In the data rows, the value 128 means zero.
Here is a table of points, one per row:
[172 110 151 118 146 190 219 136 106 148 131 119  85 134  92 101 123 104
  80 128 135 143 108 128 124  82  92 107  97 134 155 122  71 205 162 110
  89 120 167 186 134 122 152 131 136 126 112  86 120  66 115 127 150 142
 149 135 169  70 107 168 112  99 155]
[170  86 210 139 172 119  55 148 180  90 103  86 103 109 131 109  96 142
  98 118 124 125 103 147 107 128  89 108 113 159 102 118  88  74 128 147
 163  90  90 123 146  99 109 136 175 112 134 148 132 127 126  52 179 152
 160  77 155 120  94  99 158 175  95]
[197 117 106 156 121 111 134  92 123 146 137 143  80 227 109 145  72 105
 109 107 132 141 134 136  88 102 147 131  90 126 129 145 138 121  84 163
 114 106 122  96 181  65  78 102  95 130 169 116 104 144  79  97  65 117
 128 118  87  84 200 100 142 144 142]
[ 68 144 114 142  94 152 153 109 122 143 138 170 113 181 144 112 120 150
 139  91 100 133 154 130  73 120 105 141 188 130 125 107 103 111 145 139
 136  90 117  72 116  85 136 134 138 105 136 255 150  66 127 135 111 114
 152 151 199 125  95 146  92 119 105]
[120 134 111 116 133 103  55 107 152  95 163 130 121  88  60 146 122 104
 128 175 120  61 139  90 137 143 131 144 115 164 113 129 112 183  77  72
  82 114 112 141 138  79 181 102 114 164 130 159 124 129 115 185 133  87
 139 151 210 137 132  76 150 135 167]
[106 126 128 105 139 111 130 119 117 109 147 114 192 146 195 139 155 110
 107 118 196  87  99 131 138  75 121 136  78 133 141 176 172 205 185 111
  90 115  64 121  99 123 142 131 124 104 141 200 131 171 146  89 130 128
 111 128  96  65 112 101  83 130 114]
[ 96 124 103  95 103 112 138 152  89 164 117 187  83  91 121 116 144 157
 131  97 143  65 161 132 130 158  90 123 127 138 132 135 144 113 217 139
 109  39 116 146 141 140 146  87 162 105 130  51 125 140 111 147 113 105
 182 116 117 151 164  89 127 142  83]
[169 126 163 190 119 189 100 132 104  91 129 158 113 176 138 120 160 115
 200 154  94  96  63 116 167 155 151 122  98 126 107 164 132 153 132 131
  81  81 166  96  99 191 121 116 104 112 137 134 164 129 146  91 104 146
 121 103 163 209 154 180 139 117 130]
[ 94 111 114 128 122  84 125 134  93 150 129 147 143  96 112 142 109 118
 127 146 160 116 125 125 156 139 161 133 112 126 151 105 148  63 153 143
 126 180 219 162 158 157  60 130  98 124 115 155 136 175 114  88 115 152
 113  71 243 100 111 103  56 114 128]
[101 128  96 140 130 135 142 174 138 103 119 148 234 166 103 108 124 140
 126 108  93 116 132 100 123 186  98  94 102 121 137 146 122 170  98 249
 108 181 150 141 132  81 124 134 132 103  99 111 134  94 125 128 190 111
 114 111 109 143 154  94 131 175 120]
[176 134 108 119 142  44 189 142 111 114 106 149 116 156 119 128 134 124
 148 154 141  77  90 145 145 121  79 103 142 130 121 126 112  68 123 121
 160  82 194 164 132 114 149 128 117 139 122 196  94 152 133 125 155 141
  71 225  69 170 102 116 125 124 144]
[106 110 105 151 123 144  69 140 128 162 146 156 119  95  99  91 135  95
  72 254 147 164 157 133 159 142 107 125 153 104 122 149 137 102 119 172
 122 116  64 139 129  87 119 149 162 100 108 143 116 159 120 113 107 134
 119 150 100 162 143 215 107  82 145]
[102 165  98 126 111 112 151 156 210  92 143  97 128 141 140  83 155 105
 115  89  98 124 102 101 146  99 148 125 129 127 113  93 129  85 137  82
 132 138 168 122 116 126 140 147 213 114 118  83 125 165 170  54  90  66
 153 152 134  98 186 131 120 110 166]
[159 144 145 107 107 194 114 144 162 168  95 111 142 137 225 137 153 154
 161 181  97 127 194 131 143 126 140 127 149 120 137  96 154 158  94 138
 158  79 171 187 122  67 167 114 113 133 103 106 126 158 147 121  82 172
  83 124 166  76 115 108 175 122  96]
[126 195 161 168 179 124 134 180 119 186 185 138 131 119 122 185 123 161
 129 108 117 144 170 196 156 118 157 195 127 196 202 178 166 125 122 129
 155 120 136 160 166 117 134 191 138 176 185 130 187 122 187 120 169 160
 179 138 122 159 159 168 147 190 190]
[115 167 232  94 122 108 120 115 150 139 131 165 201  74 174 118  81  99
 119 108 120  95 105 126  75 115 105 119  92 120 167 112 132  91 105  99
 100 131 116 151 138 117  51 138 124 109 130 112 113  50 120 161  77 117
  95 127 100 178 143 139 151  98 125]
[ 87 126 159 117 130 207 100 109 102 106 118 166  99  85  88 142 178  92
 137 100 174 117  96 152 113 101  82 137 181 116 115 132 146  76  97 126
 146 168 188 116  89 104 167 128  77  91 134 140 134 136 138 155 142 111
 137  83  70  61 158 120 141 146 154]
[109 118 121 138 113 107 107 146  90 151 106 118 137 115  31 177 158 132
 126 162  40 138 116 142  74  98 166 156  96 104 123  94 145 139 111 113
 149  94 114 114 100 182 144 145 191 129 130 127 123  64 140 120 132 179
  70 114 103  87 150  83 111 106 118]
[113 107  84 159 132 148 144  93  73 143  95  83 106  48 213 133 112 101
  92 105 172 115 138 115 122 109 195 138  94 113 139  86 106 140  87 183
 138 106 162 100 101 156 126 135 165 155 124 163 112 130 117 128 173  85
 136 147 137 162 144 144 196 131 132]
[111 138 108 111 142 118  33 115 130 139 116 109 111 122 127 134 114 114
 121  76 143 210 126 120 113 159 102 134 153 133 132 108 115 197  98  96
 105  83 207 121 101 121  95 155  90 125 133  83 154 144 115  92 134 116
 136 180  71 168  76 110  48 122 100]
[ 76 146 113 118 142 163 158 152 120 145 112  71 108 135 102 112  70 127
 240 164 111 108  91 124 133 161 161 131 164 127 136 114 141 136 111 114
 121 107  58 153 156 151  68 124  73 135 109 131 104 132 138  99 185  88
 175 124  86  71  97 142 159  95 126]
[220 163  95 127  81 148 120 165 129 159 125  46 180 103  62 139 134 141
 179 119 236 132 131 129 117  80 115 120 144 138 143 111 115 111 129 120
 103 165 110  75 142 139 157 119 141 109 113 129 116 112 133 125  97 119
 119 124 140 167 114 155 118 144  95]
[108 112 120 124 111  61 163 113 125 100 139 149 118 118 160 121  68 110
 117 178 114 153 125 160 147  85 179 126 162 133 120 151 137 111 125 135
 117 140 120 100 120 141 237 149  60  85 136  46 139  64 132  89 123 100
 113 116 142 144  77 117 141 149 100]
[118 121 114 104 135 115  89 101 143 114 128 117 157 194  89 119 152  96
  90 127 139 103 178 117 108 157 141 156 135 134 123  88 115 139 255 120
 173 144 147 123 125 136 119 133  71 176 115 131 117  98 139 114 113 115
 105  89  90 146 100 170 202 118 150]
[127 113 162  87 116 130 189  95 214 130 149  86 125 140  77 153  97 149
 102  95  89 178 139 115 161 112 122 139 110 125 167 134 117  87 119 184
  90  81 106 125  66 154 145 126 105 123 107 147 140 220 109 193 139 115
 112  73 116 164 121 125 120 115 134]
[136  81 133 126 116 133  91 164 120  84 161 174 127 145 122 119 117 196
 125 113 145 140 121 106 156 112 235 110 151 119 128 165 160 122 115  89
 119 121 183 137 129 104  96  91 203 142 112 130 112 111 110 198 146 120
 133 128  85  93  71 189 141 133 103]
[ 97 126 147 139 140  81 122 152 114 111  89  92 131 158 142 103 130 154
 149 141 126 148  82 160 148  55 115 125 106 117 119 104 102 197 129 142
 233 163 116 112 164  85 112 129 121 110 160 102 129 167 139 242 107 116
 161  91 149 175 153 125  97  98 124]
[146 141 140 134 106 124  82 122 119 116  87 126  88 152 150 132  68  94
 118 103 102  92 159 146 204 119 119  95 233 111 149 117 105 165 142 131
 101 199  86 162 104 201 120 134 168 167 108 154 119 118 124 143 102 156
 114 134 115 116 172 106  94 168 134]
[122 129 160 140 126  95  94 129 114 162 134  46 135 148 200 108 172 151
 114 158 122 128 121 127  76 220 142 121 111 131 133 162  77  68 140 133
 100 163 144 105 153 173 200 112 111 133 142 132 138 124 101 177 116 123
 154 154  92  63 135 134  86 114 146]
[144 103 126 137 136 159 188  94 143 114 154 112 106  51 146 142 141 138
 191 163  63  89 215 104  98  85 130 124 102 119  82 149 121 130 153 107
 141 203 138 133 115  99 102 106 141 157 139 131 140 136 100  89 122 145
 164 121  62 174 112 126  62 135 123]
[ 72 108 164 125 113 120 203 124 108 130 116 109  99 156  90 136 178 127
  94  83 164  96 107 160  99 230 164 122 137 119 123 117 135 169  76  90
 134 192  79 148 112  88 146 124 143 123 135 110 133 180 112  86  91 151
 103 142 146 181 105 140 158 131 104]
[ 81 124  98 134 132  95 141  93 146 140 185  79 107 151 149 136 118 129
 167 135 186 184 141  97 102 123  51 102 158 123  79 204 189 148 111 114
 165 119 150 155 131 192 109 114 182 138 124 110 144  86 106 137 145 176
  99  99 168 131 156 123 186 112 151]
[215 141 114 162 136  98 166 103 141 127 125 215 192  53 140 125  90 120
 124 120  99 151  92 136  68 189 115 161 184 139 102 130 108 181 159 126
 146 128 114  85 127 153 112 132 140 126 140 103 127 213 137 164 142 125
 109 117 148  64 127 152 146 131 128]
[141 106  85 160 146 154 132  97  69 108 139  90 196  90 150 149 172 122
 120  53  82 158 102 111 227 145 103 118 141 116 117 125 139  62 138 107
 147  87  62 121 137  82 134 113  99 167 127  87 114  89 105 132 109 159
 118 140 145 126 108 125 115 116 153]
[150 132 106 116 138 144 140 143 139  87  94 191  89 175 175 151 174 108
 145 149 190 171 164 109  65 137 162 124  99 113 117  95 129  79 118 116
 104 122  55 146 117 138 110 132 115 148 108  85 122 115 195 167 190 134
 113 119 155 153 132 111  65 148 171]
[181 159 111  90 130 130 150 125 174 135 134 174  64  98 137 120 136 188
  95 134 127 181 103 121 218 202 102 134  58 109 120 104 155 151 113 118
 151 184 123  91 158 153 124 147 109 123 133 196 119  71 155 132 116 118
 157 110 101 119 137  83 153 115  94]
[103 118 128  93 150 173 100 120 121 133 113 165 156 164 100 108 155 166
 100 123  95 133 151 117 122  47 115 129 104 140 117 145 121 101 118 126
 128 185 105 109 140 216 103 119  85 116 138 102 119 179 111 122 141 144
 141 255 175 126 121 122 182 135  90]
These points spread out most along one direction. Take the direction at right angles to it along which they spread out most. Go by this last direction. Where along it does each point below lie, from 0 to 99? 50 is the average, and the first point above lies past it. One standard deviation of the points above along it is 16.
[111 138 108 111 142 118  33 115 130 139 116 109 111 122 127 134 114 114
 121  76 143 210 126 120 113 159 102 134 153 133 132 108 115 197  98  96
 105  83 207 121 101 121  95 155  90 125 133  83 154 144 115  92 134 116
 136 180  71 168  76 110  48 122 100] 53
[ 96 124 103  95 103 112 138 152  89 164 117 187  83  91 121 116 144 157
 131  97 143  65 161 132 130 158  90 123 127 138 132 135 144 113 217 139
 109  39 116 146 141 140 146  87 162 105 130  51 125 140 111 147 113 105
 182 116 117 151 164  89 127 142  83] 55
[101 128  96 140 130 135 142 174 138 103 119 148 234 166 103 108 124 140
 126 108  93 116 132 100 123 186  98  94 102 121 137 146 122 170  98 249
 108 181 150 141 132  81 124 134 132 103  99 111 134  94 125 128 190 111
 114 111 109 143 154  94 131 175 120] 18
[220 163  95 127  81 148 120 165 129 159 125  46 180 103  62 139 134 141
 179 119 236 132 131 129 117  80 115 120 144 138 143 111 115 111 129 120
 103 165 110  75 142 139 157 119 141 109 113 129 116 112 133 125  97 119
 119 124 140 167 114 155 118 144  95] 55
[102 165  98 126 111 112 151 156 210  92 143  97 128 141 140  83 155 105
 115  89  98 124 102 101 146  99 148 125 129 127 113  93 129  85 137  82
 132 138 168 122 116 126 140 147 213 114 118  83 125 165 170  54  90  66
 153 152 134  98 186 131 120 110 166] 56
[146 141 140 134 106 124  82 122 119 116  87 126  88 152 150 132  68  94
 118 103 102  92 159 146 204 119 119  95 233 111 149 117 105 165 142 131
 101 199  86 162 104 201 120 134 168 167 108 154 119 118 124 143 102 156
 114 134 115 116 172 106  94 168 134] 59
[ 87 126 159 117 130 207 100 109 102 106 118 166  99  85  88 142 178  92
 137 100 174 117  96 152 113 101  82 137 181 116 115 132 146  76  97 126
 146 168 188 116  89 104 167 128  77  91 134 140 134 136 138 155 142 111
 137  83  70  61 158 120 141 146 154] 55
[ 97 126 147 139 140  81 122 152 114 111  89  92 131 158 142 103 130 154
 149 141 126 148  82 160 148  55 115 125 106 117 119 104 102 197 129 142
 233 163 116 112 164  85 112 129 121 110 160 102 129 167 139 242 107 116
 161  91 149 175 153 125  97  98 124] 21
[150 132 106 116 138 144 140 143 139  87  94 191  89 175 175 151 174 108
 145 149 190 171 164 109  65 137 162 124  99 113 117  95 129  79 118 116
 104 122  55 146 117 138 110 132 115 148 108  85 122 115 195 167 190 134
 113 119 155 153 132 111  65 148 171] 58
[113 107  84 159 132 148 144  93  73 143  95  83 106  48 213 133 112 101
  92 105 172 115 138 115 122 109 195 138  94 113 139  86 106 140  87 183
 138 106 162 100 101 156 126 135 165 155 124 163 112 130 117 128 173  85
 136 147 137 162 144 144 196 131 132] 62
[126 195 161 168 179 124 134 180 119 186 185 138 131 119 122 185 123 161
 129 108 117 144 170 196 156 118 157 195 127 196 202 178 166 125 122 129
 155 120 136 160 166 117 134 191 138 176 185 130 187 122 187 120 169 160
 179 138 122 159 159 168 147 190 190] 52
[115 167 232  94 122 108 120 115 150 139 131 165 201  74 174 118  81  99
 119 108 120  95 105 126  75 115 105 119  92 120 167 112 132  91 105  99
 100 131 116 151 138 117  51 138 124 109 130 112 113  50 120 161  77 117
  95 127 100 178 143 139 151  98 125] 25
[169 126 163 190 119 189 100 132 104  91 129 158 113 176 138 120 160 115
 200 154  94  96  63 116 167 155 151 122  98 126 107 164 132 153 132 131
  81  81 166  96  99 191 121 116 104 112 137 134 164 129 146  91 104 146
 121 103 163 209 154 180 139 117 130] 68
